One turn moves every row onto another: examples first, then more rows asked:
Q295: [-15  18 -21   0  11   7   0  28 -14  27  20  -3   8 -10]
Q859: [ -8  15 -35  18   3 -14  24  26   2  22  -7  -1   1 -12]
Q378: [-35   1 -32  23  21  -1  33  16 -24  -3   0   6  25  -2]
Q346: [-16   7 -15  41  15  28  14  25 -16  20   3  -1  12  -1]
Q423: [-13   4 -17  18  18 -15  19  18 -18 -13  21  14  16 -19]
Q390: [-16  21 -32   7  36   3  20  14  -4  10   9 -13   3   4]
Q669: [-24  -7 -31  12   2  11  17   0 -11  -6   5   2  20 -10]
Q33: [-26 -10 -22  13  16   1  23  12  -7   0  25   0   7 -22]
Q69: [-20   4  -4  13   9  21  -5  25 -13  16   9  13  15   3]
Q348: [-15   8 -12  43  13  26  13  27  -8  15  -1   8  10   1]
Q753: [ -7  -3  -9  -1   2  -4  18  11 -17  26  -6  12  14   9]
Q240: [ -5   7 -20  23  24   7  32  -2 -24  28  10   8  -7  -7]
Q823: [ -6   1 -29  26  21   1  13   5  15  16   4   3  13   7]
Q49: [-12  30 -19   6  11   0  22  38  -9  24  -1  15  14 -18]
Q260: [ -5   6 -18  18   8  -8  15  19  11   8 -14  18  10 -18]
Q262: [-16   6  -6  33  35  -4   4  24 -11   1 -10  -5  11  -3]
Q477: [-10   9  -7  38  11   5   3   6 -20   6  -9  -6  -2  -3]
Q127: [ -4  31 -26  30   9  20  29  20 -18  22  -3   4  11 -13]
Q407: [  3  19 -18  15  21   2  25   0  -4  12  -5  -1  25  13]
Q114: [-12  29 -21  -5  22  -6   5  17 -15   4   4   6   4   5]
Q708: [ -3  26 -22  29   8  19  25  20 -22  23  -5  14  14 -18]
Q147: [-25  -2 -32  19  19   7  31  17 -22  -7  -3   5  30   1]
Q742: [ -9  -2 -28  20  15 -10  33  20 -37   7   5  -3  25 -12]
Q569: [-20  -7  -1  13  14  -3  17  26 -12  22   7   5   1  16]
Q932: [-18   5  -7  15  10  19  -6  17 -18  22  13  14   6   4]
Q267: [-11  -2 -33  23   8 -17  26  15 -35   7   9   4  21 -13]
Q559: [-25  -7 -19  16   9  -1  30   8  -8  -1  28  -5   8 -12]
Q317: [-14  11  -8  20  31 -18  10   2 -16  29  -1  -4   8 -18]
Q864: [-11  12  -1  16  29 -13  32  16 -10  24  -9   0  24  -1]
Q386: [-14  28 -24  13  19   3  21  42  -5  21   4  11  14 -22]
Q190: [-12   1 -14  13  20 -13  20  17 -26  -6  15  11  16 -29]
Q494: [-16   2 -19  18  31  -6   6  -3   1  23   7  22   4  -9]
Q902: [-21  18 -18   5  18   1  -1  34 -13  26  16  -5   6  -9]
Q606: [-16  19 -19  28  25  10  37  10 -12  13  -5  24  -5  -6]
Q689: [-27   0 -22  15  -2   4  20  -1 -14  -8   0   1  22 -10]

Q127 moves to Q49
Q569 moves to Q477
Q559 moves to Q689
Now these:
Q262 moves to Q240
Q33 moves to Q669
Q407 moves to Q864
Q708 moves to Q386

One turn moves every row onto another: examples first, then more rows asked:
Q175: [-7 12  4 23 13 17 10 22  1  8  2 -1 18 17 14 -3]
Q353: [ -4  28  -7  18  -6   4  12   7  11   3  18  -3   8  -2 -11  -2]
Q609: [  4  -7  -8  -8   5  -7   7  18   2   4 -28 -16   3  -1   4 -10]
Q729: [  6  -9  16  -6   1 -13  15  20  20  11   6   7   8  -2   2 -12]
Q636: [-11   3   0   7  12  -8  -6 -16 -15   8  -1 -18   2 -10 -18   6]
Q458: [-15  27  -3  14  -3   3   2   6  13   3  21   4   5  -6  -1  -5]
Q331: [-10   4  -4   7   9 -11 -15 -17 -11  12  -1 -19  10  -6 -14   5]
Q110: [-18 -18  -2  -7   1  17 -13   9  -1  19  17   1  10   4   4   2]
Q395: [ -3   6  -1  -7   9 -12   1  -7  -2   5  -1 -21   2 -18 -25   8]
Q137: [-18 -10 -10 -12  -6  11 -14  18   3  22  17  -4  10  -3  -8   5]
Q517: [-15 -16  -6 -10   3  10  -7  14   6  19  24 -10  18   1   7   8]
Q244: [ 13   7  -7   3   3  -8  12  24  13   5 -24 -11   3   3   0  -3]
Q928: [-15 -17  -1  -9   1  15  -9   6  -4  16  23   0  16   9   5   4]
Q462: [  4  -6 -11 -13  13  -6  11  18  -3  -1 -24 -15   8   1   3  -7]
Q670: [-18 -20   2  -9   4  22  -5   4  -2  15  17  -3  16   2   6  -1]
Q573: [-5 17 18 17 14 19 11  3 10 18 -1  3 19 11 -1 -4]
Q696: [-19 -16  -4  -8  -7  19  -5   3  13  18  18   1  17   0  -7  -4]
Q985: [  4  -5 -11 -11   6 -11  12  24   9   6 -15 -24  13  -3   9  -4]
Q537: [-9 13 18 11 16 15 12 22  0 22 -2 -1 17 17  8 -4]
Q623: [ -3  25  -9  18  -7  -2  14   3   9   1  14 -10   4  -6 -15  -2]
Q355: [  8  -5  -8 -10   4 -10  12  15   0   0 -24 -20  10   2   6 -10]
Q732: [-28 -14   1   1  -3  13  -5   0   1  24  16   4  17  -2   4  -7]
Q128: [-12 -12   0   2  -6  14 -12   1   9  22  25  -4   6  -1  -7   9]
Q626: [-11   1  -4   6   7 -12  -6 -17 -12   4   2 -21   7  -5 -15   9]
Q237: [ -2  -5  -8  -5  -9  -2  13  31   8  11 -21 -19   6  -4   2  -8]
Q760: [-18 -23   8   2  -1  12  -8   5  -3  14  22  -3  20  -1  -2   3]
Q711: [ -5   0 -16  -2  11 -17  12  18  -3   5 -27  -5   7  -1  -1  -9]
Q994: [-7 12 17 12  5 21 16 23  8 12  5  5 18  7  8  4]
Q575: [  8   0  -5  -6  11 -12   6  23   1  -1 -26 -10  18  -1  -1  -9]
Q658: [-11  15  17  22   7   9  21  18   5  21   0  -6  18  13   6  -3]
Q482: [ 0 16  7 23 10 14 13  6  6  9 -3  4 30  8  8  3]
Q316: [ -3   5   2  11  18  -8   8 -12  -4   8  -4 -15   0  -3 -27   9]
Q876: [-22 -16  -7   2  -8  21 -10   3   0  16  14   2  12   2  -7   4]
Q414: [  2  -9  12 -12   2 -14  11  23  25   9   8  -3  12   1  -9  -2]
Q992: [ -2   4  -6  13  11  -9   1 -19  -5   5   2 -15  15 -10 -19  11]
Q104: [-8 17 15 18 11 16  8 13 -2 12 -9  3 19 11 12 -4]
Q189: [  2  -7 -17  -4   3  -7  18  24   8   0 -23  -8   6   3  -9  -4]
Q287: [ -8  12  10  25   6  10   8  15  -3  13 -11  -1  20  14  16   0]
Q904: [-16   3  -8  -4  17 -14  -7 -16  -6  16   1 -12   5  -9 -17  -5]
Q913: [-10  21  -7  18  -3 -11  14   6   8  -5   7  -9  -5 -10  -6  -3]
Q922: [ -2 -13  11 -12   2 -14   8  20  22  10  16  -1   9   1 -13   3]
Q987: [-15   6   8  19  13   8  21  17   1  16  -6   4  14  13  16  -9]
Q107: [-7 17 11 17  7 12  8 13  1  8 -8  1 25 16 15 -2]
Q86: [ -6   3  -8   4  11  -8  -9 -16  -4   6   3 -28   5 -10 -15  -5]
Q581: [-10  13  -2   1  14 -16  -4  -8  -5  17   5 -19   7  -5 -26   4]
Q598: [  1 -14   6 -11   7 -19   4  13  12  10  18   7   2  -4 -12  -1]
Q969: [ -9   1   4  -2  16 -12  -1 -10 -10  17   0 -26   1  -7 -21   1]
Q455: [  2   1 -14  -1  -1  -2   9  18   5   1 -32 -10   9   1  -5 -10]

Q711 moves to Q904
Q636 moves to Q110
Q128 moves to Q994
Now these:
Q670 moves to Q287
Q537 moves to Q455
Q107 moves to Q355
Q922 moves to Q353
Q316 moves to Q137
Q581 moves to Q696
Q913 moves to Q598
Q86 moves to Q760
Q985 moves to Q992

